Each row is where one point has got to under a steady rotation. How many ticks took it there?
The counts run from 0 to 124.
[ 28.8  44.1  13.2  28.5 -15.7 -16.9 -15.0 -16.3  18.7 -15.4   1.2  46.7
 -23.7   5.1 -40.2  -6.4  34.0  14.4  -9.9 -17.2  31.1  24.3  36.7  38.8
  -8.0 -26.8  -9.8   7.4  33.4  28.3   2.7  36.3  12.6  -5.7   1.6  14.5
  -4.7   0.4 -14.4  17.4  -0.4  29.4 -26.5  -1.7 -17.2  -8.3 -26.8   0.9
 -11.3  -1.7  12.5] -> 9
[  5.5  34.6 -11.4  21.1  10.0 -22.7 -16.5  -9.9  40.2  19.9 -27.5   5.9
 -57.6  -9.1 -41.9 -24.7   2.1  -7.7 -36.2  15.5  30.8  32.7  13.5  36.5
   1.9 -37.2  -3.6   9.1  22.2   7.8   3.4  36.2  10.2  31.1  -0.8  -7.3
 -17.6 -30.7 -11.1  11.0   1.5  18.4   0.2 -10.7 -18.6 -10.8 -30.7  31.6
  -0.5 -11.8   1.5] -> 45
[ 24.4  26.3  13.0  26.7  -6.0  16.2   6.9  -7.1  42.4   4.4 -34.3  41.6
 -18.6  -1.8 -14.8 -18.7  -1.5   6.1 -29.8  -8.6  40.0  -9.0  28.3  27.6
   9.8   0.7   4.6   4.6  -9.9  15.5   5.4  41.5  11.1  -9.7  40.4 -10.7
  -0.3 -13.6 -27.0  30.3 -39.4   6.6 -33.2  13.4  18.9   0.5 -25.9  40.6
  17.2   0.0  11.7] -> 118
[ 15.1  26.0 -11.2  17.9   6.1 -26.6 -18.2   0.0  30.6   0.4  -3.8  34.0
 -52.9  14.4 -45.0 -17.5   8.0  -3.8 -27.2  11.7  31.9  20.4  12.5  48.1
  -2.2 -37.8   1.3  31.2  17.8   5.5   4.5  31.8  11.1  18.0   1.7  -3.8
   4.0 -24.3 -27.9  -5.0  11.8  30.1 -20.6 -17.0 -17.7 -22.5 -24.8  29.3
 -14.8  -2.0   8.0] -> 98
[  8.2  27.0 -10.1  22.2   4.9   4.0 -17.2  -6.3  52.5  18.8 -23.7  14.1
 -63.3 -16.6 -14.9 -24.5 -17.9  -6.0 -32.0  10.6  19.5  12.8  15.3  21.0
   3.8 -31.7   8.3  10.1 -10.3 -12.6  11.4  49.6   9.7  20.8  22.0  -5.8
   2.4 -48.7 -10.4   7.6 -18.3 -13.3 -21.0  -5.5  -4.8 -20.3 -16.8  41.2
  18.2  -8.6  12.2] -> 95
[ 17.2  40.0   1.1  34.0  16.9  16.4  12.4 -15.0  58.0  -5.6 -26.7  26.7
 -21.8 -34.4 -20.8 -29.4   0.0  -2.0 -28.8   3.2  25.4 -10.2  16.4  24.5
  -3.4  -7.8   0.2  -1.7 -11.5   3.3  21.6  35.3   7.7 -10.1  21.1  -4.9
  -0.3  -7.3 -12.9  24.6 -28.3  12.9 -25.5  24.5  -0.2 -13.8 -36.9  51.2
  15.1   6.3  13.2] -> 2
[ 30.1  44.4   5.1  30.3 -18.8 -21.6 -20.0 -14.9  24.8  -5.8   2.7  38.5
 -29.8   3.5 -53.0  -7.6  31.5   1.7 -12.4  -8.1  23.6  24.0  27.7  37.5
  -1.8 -34.1  -0.3  13.7  39.8  23.3   9.8  39.0  11.0   5.1  -0.2   9.6
 -12.6  -3.3 -10.9  13.2  -0.9  23.2 -15.6   0.0 -23.8  -9.6 -31.9   8.3
  -7.7  -7.9   7.1] -> 112
[ -1.5  35.4  16.5  20.9  16.7  18.3  13.7 -15.6  40.3  -9.4 -36.3  28.0
 -26.1  -3.8 -33.0 -41.0   2.1   3.6 -26.2  -0.2  51.0   4.4  30.5  36.0
  10.2  15.0  -8.9 -13.3  10.0   3.5  -1.7  28.2   4.9 -19.9  10.0   4.1
  -5.2  -9.7  -4.8  35.8 -29.2  22.8 -11.1  12.6  12.7 -10.3 -34.9  36.8
   8.5  17.5   5.5] -> 0
[ 16.5  34.3  31.4  22.4   1.2  11.4  19.7 -14.9  26.9   3.0 -15.7  21.4
 -37.0  12.4 -38.4 -27.7   8.4   3.3 -20.4   2.7  57.4   6.0  31.5  19.7
   6.7  -6.3  -3.8 -17.2  12.8   4.3 -21.3  29.0  11.5  -3.8  28.3  -2.4
   2.0 -26.1 -14.4  36.1 -40.9  10.8 -12.5   9.9  23.7   7.0 -28.7  33.4
  19.0   0.9  14.0] -> 91
[  8.7  37.1  40.0  22.5  -8.3   4.0 -12.6 -16.6   9.6  -4.2  -5.7  37.5
 -42.2  18.7 -40.8 -14.4  16.5  15.7  -9.2 -14.6  50.2  23.6  46.3  20.9
   8.2 -10.5  -8.0 -12.8  35.4   5.9 -24.2  35.9  15.7  -8.6  12.9  14.8
  -1.3 -34.4  -3.7  28.6 -16.1   8.1 -18.4  -3.4  12.0 -11.6 -14.1   0.6
   8.3   3.1  12.0] -> 89
[ 15.6  38.0 -11.2  34.7  17.5  10.1  -4.6 -12.9  62.0  -6.1 -18.8  25.2
 -30.8 -41.5 -16.5 -27.8  -2.6  -1.2 -26.8  -0.3  13.9  -7.0  16.0  23.1
  -2.4 -13.7  -0.2   1.3 -16.7   5.4  33.3  42.2   8.9  -8.4  19.3  -0.2
   2.9 -10.3  -8.8  20.7 -22.3   4.7 -27.4  22.9 -11.0 -20.6 -37.3  44.7
  18.4  -1.0  11.9] -> 3
[ 23.1  44.8  -0.3  42.6  -9.3  -5.3  -1.4 -22.1  30.3  -4.1 -15.1  27.2
 -28.9 -22.9 -27.7 -27.8   0.1 -11.4 -32.1   2.9  31.1   8.8  24.8  20.3
  -3.2  -2.4 -14.6 -12.2 -12.9  21.6  -2.9  38.8   3.1   4.2  31.6  -8.7
 -15.9 -17.0 -16.2  36.2 -41.0  -2.7 -25.4   9.2  14.3  10.8 -29.1  45.5
  16.4 -13.3   1.0] -> 67
[  5.1  36.0 -22.0  24.6  13.0 -40.2 -12.2 -14.8  29.0   1.3 -25.0  21.4
 -38.9  -4.3 -33.5 -30.2   7.8  -5.4 -33.5   6.2  30.9  22.5  25.8  48.2
  -3.2 -25.2 -13.0   9.1   3.7  28.8   5.2  38.5   6.7  31.0  -5.1  -6.4
 -11.4 -13.8 -14.2   7.4  -2.0  18.8 -20.8 -18.0 -20.4  -6.0 -31.7  29.8
  -3.2  -8.4   3.4] -> 123
[  2.4  24.8  24.9  14.5  21.5  23.3  18.2  -6.3  40.3  -7.3 -24.9  29.3
 -32.7   4.6 -13.5 -34.3   2.9  15.6 -14.9  -3.8  52.7  -9.8  39.1  28.7
   5.3   0.7  -3.7 -10.6  -7.8   7.9  -2.0  35.1  13.2 -10.5  21.8   0.6
  19.8 -17.3  -5.8  25.6 -26.8  25.9 -33.5  -4.1  16.6 -16.1 -29.0  29.7
  19.7  17.5  23.1] -> 26
[  5.7  23.0 -21.1  24.6   2.5 -38.6 -23.4 -10.7  24.6   9.2 -25.6  24.8
 -53.3   5.9 -28.0 -23.6   6.6  -1.5 -25.7   9.4  28.6  26.2  31.8  44.5
  -5.5 -31.6 -11.2  11.9   3.4  25.9  -2.3  45.3  13.5  39.0   0.2  -5.6
  -4.1 -27.2 -14.1   2.6   2.5   6.0 -24.7 -24.3 -15.4 -17.3 -21.8  18.6
  10.6  -5.8   5.2] -> 19
[ 12.5  37.2  -1.4  34.8  11.4  -0.5 -10.0 -14.0  39.7 -21.1  -1.1  32.4
 -42.1 -26.9 -15.3 -25.3  -5.3  -5.0 -23.1   6.7  20.7  -2.7  27.0  19.4
 -16.4 -26.2  -7.1   2.8 -26.5  -1.7   6.3  46.8   7.4   7.0  28.8  -1.7
  19.9 -26.5  -7.6   7.5 -24.3  -0.8 -37.2  13.3  -4.2 -31.7 -26.0  48.0
  15.1  11.3   8.6] -> 29
[  4.8  39.5 -16.6  28.9   1.9 -21.3 -22.9 -20.0  35.8  12.1 -22.0  10.7
 -65.6 -13.6 -43.9 -22.7  -5.2 -13.3 -33.5  12.9  22.5  31.2  17.6  30.5
   1.0 -32.2  -5.5   8.4  13.0  -2.0  -3.0  40.1   7.3  28.4   1.9  -2.6
 -15.5 -45.8  -9.5  12.4  -8.9  -2.7  -3.6  -0.4 -13.0 -17.5 -26.2  33.3
  11.5  -9.3   0.5] -> 44
[ 13.6  42.8  -6.5  35.8   5.6   2.3  -0.2 -20.1  34.8 -27.9 -12.7  41.0
 -27.5 -23.8 -33.4 -31.9   4.3  -8.8 -24.8   9.1  27.7   3.2  19.0  27.8
  -9.2  -8.0  -8.5   1.0 -12.4   1.5   2.5  31.7   1.9 -15.5  27.5   0.8
   1.0 -13.0 -13.7  24.4 -31.8   7.0 -27.0  30.8   1.4 -24.9 -31.9  49.2
   5.1  10.2  -5.7] -> 54
[ 21.4  30.2  27.0  24.4  -0.6   9.8  14.6 -21.6  40.3   7.3 -33.1  21.6
 -23.5   6.4 -21.9 -25.3   7.3  14.7 -18.4 -12.6  46.5  -1.7  47.3  22.0
   5.4   2.5  -0.2 -23.8  12.6  25.6  -6.9  37.8  10.0   1.9  20.6  -5.0
   1.7 -12.6  -4.2  38.4 -36.7   5.7 -19.9  13.8  25.5   5.7 -33.8  24.3
  23.7   7.9  11.2] -> 13
[  5.3  45.5  19.7  16.7   1.9  -9.1  -7.4  -8.4  28.3   0.1   8.7  42.1
 -34.4  -1.5 -39.3 -19.2  20.1   8.9 -19.7 -11.8  42.7  24.3  26.7  43.5
  11.0 -16.0 -15.9   7.2  23.2  21.4   1.6  26.4  19.3  -2.3   7.1  11.2
  -0.5 -14.8 -16.7  18.8   3.2  41.3 -30.3 -30.4 -14.6   8.0 -17.6   6.5
  -3.3 -22.4  24.4] -> 22
[  7.6  19.3 -13.4  18.9   3.5 -12.7 -23.3  -2.2  47.2  18.2 -29.2  13.7
 -65.8  -0.6 -22.9 -22.1 -13.2  -6.0 -31.9  11.3  23.1  15.7  18.3  30.9
  -1.5 -36.6   4.1  18.4  -0.5  -2.5  13.0  50.2  10.3  29.1  12.3  -7.5
   2.3 -43.4 -11.6   4.5  -7.3  -0.2 -14.2  -6.1 -11.8 -26.3 -20.9  36.1
   5.8  -0.5   8.6] -> 96
[ 14.7  21.8  21.5  20.5 -13.3   1.1 -10.9 -18.9  15.7  -1.4 -34.1  49.8
 -26.4  24.4 -21.7 -20.8  11.1  12.2 -14.8 -19.7  50.0   3.4  60.1  35.5
   7.6   4.5  -3.2  -6.3  20.8  15.7 -16.8  46.7   4.2 -12.6  24.7   5.2
  -5.4 -15.4 -11.5  35.2 -32.0   2.5 -26.0   9.9  19.9 -15.4 -18.0  15.0
   7.9  14.6   0.8] -> 64
[ 19.7  31.4  -8.4  36.7 -11.9  -0.1 -12.1  -9.6  43.2   6.8 -20.5  31.4
 -38.6 -18.1  -7.1 -15.6  -8.6  -1.4 -32.0  -2.6  19.4   2.0  29.1  19.6
  -3.9 -24.5  -1.5   3.9 -25.3  16.0   9.8  55.4   7.4  11.6  40.4  -6.4
   2.9 -28.5 -15.5  14.3 -31.6  -6.2 -40.7   4.9   1.0  -2.3 -23.3  39.8
  21.4 -10.1  14.1] -> 16
[ 15.0  35.4 -13.4  26.4   8.0  -1.7 -22.5 -13.2  58.5  -1.3 -30.6  22.1
 -37.3 -31.8  -8.9 -21.4  -0.9   1.2 -22.0  -8.2   5.3  -0.3  20.9  26.6
  -5.7 -29.0   1.6   6.0 -12.3   4.9  37.5  53.8  -0.7   4.9  11.9   2.0
   0.7 -19.2   3.8  10.3 -11.9  -3.5 -26.1  15.2 -14.5 -31.2 -32.2  38.1
  15.8   6.0   5.8] -> 4
[  9.9  32.3  37.7  22.4  -3.4  10.6   6.8 -17.7  18.1   0.3 -16.1  25.9
 -38.0  20.0 -42.2 -23.9  18.5  15.5 -18.3  -5.1  55.6  16.8  41.4  19.1
  10.6  -3.0  -6.1 -14.6  26.3   4.9 -31.5  31.2  14.0  -0.5  19.3   8.0
   0.3 -34.9  -7.8  36.4 -30.7   9.4 -12.8   1.1  25.9  -2.7 -23.0  19.3
   8.1   1.7   9.5] -> 90
[  8.5  35.4  -0.4  17.2   4.0 -21.1 -20.4  -3.4  27.3  -3.3   5.8  46.2
 -40.9   8.3 -52.7 -20.1  13.6  -2.0 -24.5   3.3  35.5  23.2  11.9  51.7
   1.2 -26.1   0.7  30.1  24.5   7.3   0.9  30.1  14.5   1.5   2.4   8.0
  -3.0 -21.0 -25.9   6.2   6.7  42.1 -22.5 -19.4 -22.8 -15.2 -16.1  19.7
 -15.1  -6.3  10.8] -> 99
[ 18.7  47.1  26.9  28.1 -16.1  -1.3 -17.0 -26.2  17.0 -11.4  -4.1  49.1
 -22.9   3.3 -39.8  -9.2  25.1  17.9  -7.7 -28.3  37.4  25.1  44.6  27.0
   1.9 -13.8  -4.5  -7.5  35.4  23.6  -2.7  37.4   8.5 -16.5   5.7  18.8
  -5.3  -6.8  -2.2  29.3  -9.3  18.7 -24.8   2.7  -9.4  -3.7 -22.3  -2.9
  -2.3  -4.2   8.7] -> 10
[ 19.7  35.6  14.8  26.4   8.7  27.1  18.4  -9.3  57.7  -9.6 -18.1  30.0
 -28.4 -14.7 -29.3 -27.0   2.9   5.4 -20.8   2.8  36.5 -11.9  22.5  24.2
   0.8  -0.7   5.1  -1.6   0.7  -1.3  11.5  33.8  11.0 -21.7  25.3  -2.2
  10.2  -8.8  -7.6  24.5 -33.2  17.8 -22.6  27.3   9.9 -12.4 -38.3  46.7
  15.1  16.8  14.4] -> 105
[ 23.4  31.0  24.6  22.5 -21.6   5.7 -28.5 -16.3  25.1   2.1 -13.0  51.2
 -26.5  15.8 -23.1   0.2  17.7  25.9  -6.1 -34.8  32.9   9.0  46.0  27.8
   7.9 -16.4   7.3  10.4  33.8  13.7   9.9  43.7   8.7 -17.3   9.4  18.2
   0.7 -13.0  -9.1  18.3 -10.6  18.4 -36.5  -0.7  -3.5 -16.1 -17.9  -3.6
  -0.4   5.3  17.2] -> 62
[  9.2  45.1 -14.0  41.2   6.0  -0.6  -9.3 -24.4  40.2 -27.5 -11.3  28.7
 -37.4 -39.5 -30.0 -34.4   0.8 -11.8 -27.0   4.7  16.6  11.5  15.8  23.4
 -12.3 -14.0 -13.3  -2.1  -7.6  -1.8   9.2  44.2   3.3  -5.7  17.1   3.5
  -4.0 -19.7  -1.0  24.9 -22.8   0.6 -22.1  29.9  -8.2 -24.4 -32.3  45.7
   8.5   5.3  -6.7] -> 55
